In the rows, 128 means zero.
Turns in one plane each, and the order they were made in; the first pair answered
k_261 (before => after):
[123  84 160  77 111 111 165 129  79 136 119 127 181 173 160] => [144 187  96 164 166  99 143 175  94 132 101  75 133 125 137]
[114 142 101 173 162 109 142 128 114 131 149  95 128 127 139] => [ 99 161 135 127 105 140 100  93 144 131 150 127 125 121  90]
[139 124 154 122 124 124 133  91 181 137 191 144 163 148 156] => [144 145 123 167 156 110 131 112 174 139 187 116 146 142 165]
[144 159 111 174 123 135 142  97 157 158 119 112 103 135 141] => [135 130 140 127  92 153 140  76 170 156 122 149 119 139 124]
k_921 (before => after):
[112 187 122 102  94 162 131 132  90 132 105 109  95 118  78] => [146 186 116 180 118 150 103  95 155 144 149 150  96 116  93]
[106 141 130 108  70 155  82 123 154 124 113 152 116 116 102] => [124 111 133 150  89 143  86 102 174 129 143 167 132 126 139]
[158 147 117 113 146 122 111 120 140 114 124 125 119 115 138] => [162 132 122 117 146 117 118 110 136 118 127 123 117 124 147]
k_219 (before => after):
[113 119 121  75 133 135 158 148  81 125 110 110 152 139 145] => [112 106 142  57 107 155 136 116 108 130 129 151 157 141 128]
[105  94 139  90 111 126 167 129  98 114 118 124 161 156 154] => [113  83 144  87  99 132 150 117 109 121 128 148 165 152 153]
[117 176 147 127 110 138  97 122 162 121 129 139 115 106 101] => [137 167 132 164 128 128 101 119 173 125 147 143 108 107 125]
[110 116 176  55  59 157 106 108 107 119 130 166 146 156 103] => [153  96 167 139  97 138  99  71 161 134 179 189 145 157 148]

Each pair is 2 to 3 turns apart.
[101 201 111 113 138  97 126 189 163 124 118  90 125 116  80] => [109 130 154 101  99 111 107 118 212 136 163 176 168 152  95]
k_921 k_261
[146 121 121 165 175 101 141 148 116 127 127  88 128 125 186] => [120  88 171  81 111 141 117 101 123 118 135 143 148 145 163]
k_261 k_261
[137  73  99 177  95 104 112  99 174 159 173 186 150 129  89] => [114  51 121 102  64 119 131 114 143 150 151 181 165 147  84]
k_921 k_921 k_219
[109 169  98 169 167 113 126 119  90 124 107  73 111  75 106] => [123 167 114 193 153 133  84  78 147 138 148 120 115  79  94]
k_219 k_921
[163  89 137 163 131 112 121  98 142 148 176 158 152 158 175] => [131  72 153  70  90 119 144 122  83 138 140 132 163 168 157]
k_921 k_219
[117 193  95 146 157 129 127 180 114 117  95  74 102 113  83] => [151 147 128 195 148 125  88  87 199 135 167 159 130 141 118]
k_261 k_921 k_219
[147 123 147 165 143 112 128 106 154 138 159 144 137 129 151] => [145 100 141 143 147 103 156 119 124 137 146 131 146 146 165]
k_261 k_921
[116 120 162 136  90 147  67  76 163 131 143 203 117 143 125] => [139  90 155 176 125 122 100  81 155 136 151 194 131 143 174]
k_219 k_261 k_261
[139 159 110 113 138 125 133 159  86 120 130  99  68  76 151] => [150  95 135 104 139 106 153 130  86 119 156 132 105 101 203]
k_921 k_261 k_261
[143 158 107 192 155 106 118 114 145 131 136 127 107 109 124] => [111  95 142  84 118 112 157 133  84 115 112 118 138 133 143]
k_261 k_261 k_921
[131 137 159 109 107 147  96  98 159 130 125 163 135 124 103] => [133  87 168  97 116 137 139 107 123 133 124 159 155 142 143]
k_921 k_921
[115 175  91 117 171 112 142 193  78 133  99  86  88  86 115] => [104 193 121 100 118 147  80 139 146 128 116 133  86  91  50]
k_921 k_219 k_219
[101 137 128  83 146 133 133 137 120 125 109 127 160  78  99] => [110 138 113 112 167 124 146 152 118 124 108 115 158  78 114]
k_261 k_261
[152  91 114 128 147 124 147 129 115 119 111  96 150 136 156] => [135 138  94 123 138 142 132 149 108 123  95  82 125 115 112]
k_219 k_261
[126 151 101 112 149 118 154 184  85 136  81  66 119 122 140] => [137 188 118 157 121 148  75 110 183 142 124 136 101 112  99]
k_261 k_921
[140  83 116 156 155 123 117 113 164 123 152 154 130 133 151] => [136  98  91 172 164 112 121 140 160 126 132 130 124 134 150]
k_261 k_261 k_219
[134 176  90 187 170  94 135 150 122 119 117  81  89 109 139] => [156 127 111 203 171  93 142 110 148 128 146 115 115 128 177]
k_219 k_921 k_921
[124 140  96 152 162 129 175 139 111 125 127  90 139 140 155] => [133 108 129 147 153 138 164 106 133 130 154 126 151 159 164]
k_261 k_921 k_921
[127 195 137 194 141 104 109 133 162 169 157 126  99 126 137] => [127 182 127 197 164  96 138 162 124 171 148 106 101 130 157]
k_219 k_921
[151  79 135 136 149 114 163 138 111 123 143 115 145 147 176] => [110 171 125  90 110 150 107 147 121 110 100 110 108 121  81]
k_219 k_261 k_219
[130 206 115 141 133 131 109 156 147 127 136 129  94 109 106] => [116 175 129  88 116 133 143 178 102 112 111 108 104 121 115]
k_921 k_219 k_219
[145 105 184 109 119 145 103  84 160 136 155 173 154 164 118] => [155 200 124 183 175 119 102 149 150 134 124 105 107 121 112]
k_261 k_261 k_219
[144 153 162 157 137 154 119 120 179 120 147 127  99 126  80] => [152 110 179 153 134 151 139 106 181 122 161 146 116 142 118]
k_921 k_261 k_261
[129  90 177 146 126 140  90  68 188 156 150 176 151 142 130] => [ 91  90 183  45 101 152 131 122 106 142  97 130 154 149 111]
k_921 k_921
[155 144 134 224 126  84 110 116 179 154 146 162  96 121 164] => [144  62 172 141  89  93 142 108 137 147 158 184 137 157 198]
k_261 k_921
[134 128 156 132 112 133  94  83 160 136 145 172 119 126  99] => [142 130 142 164 129 123 100  87 167 141 144 172 117 126 114]
k_219 k_261
[ 91  82 114  78 137 144 166 166  76 124  98 162 160 143 162] => [ 80 137  89  83 133 154 147 197  63 120  80 133 133 125 125]
k_219 k_261 k_219
[136  98 140 124 117 125 130 101 138 127 149 158 138 154 153] => [105 132 135  91  95 134 123 123 119 120 118 139 122 137 108]
k_921 k_921
[116 114 163  88  93 156 100 104 151 124 116 180 118 137  86] => [145 183  98 178 165 126 112 150 142 127 108 117  90 112 105]
k_261 k_261
[109 168  79 144 178 105 154 150 117  89 119  62 140 122 162] => [ 95  98 151  62  97 141 130  87 156  92 147 149 183 150 149]
k_219 k_921 k_261
[171 101 145 168 127 120 109  92 181 150 179 149 135 144 152] => [146 130 109 156 153  96 167 170  90 140 122  58 111 132 149]
k_261 k_219 k_921
[112 182  75 140 145 119 112 131 116 115 107  85 118 116 114] => [136 124  84 166 170  98 132 119 118 123 129 102 136 139 176]
k_921 k_921
[125 153 117 150 128 132 117 123 142 141 138 118 114 115 122] => [120 103 136 111 126 124 148 123 119 128 131 122 142 128 154]
k_261 k_219 k_921
[167 103 104 154 132  80 158 140 117 168 148 154 163 165 169] => [120 193 106 120  96 120  97 152 136 154 119 144 124 128  66]
k_219 k_261 k_219
[148  67 136 124 143  98 160 132 109 131 139 142 158 144 180] => [122 139 111  95 131 112 153 175  82 115  86  90 126 122 120]
k_921 k_261
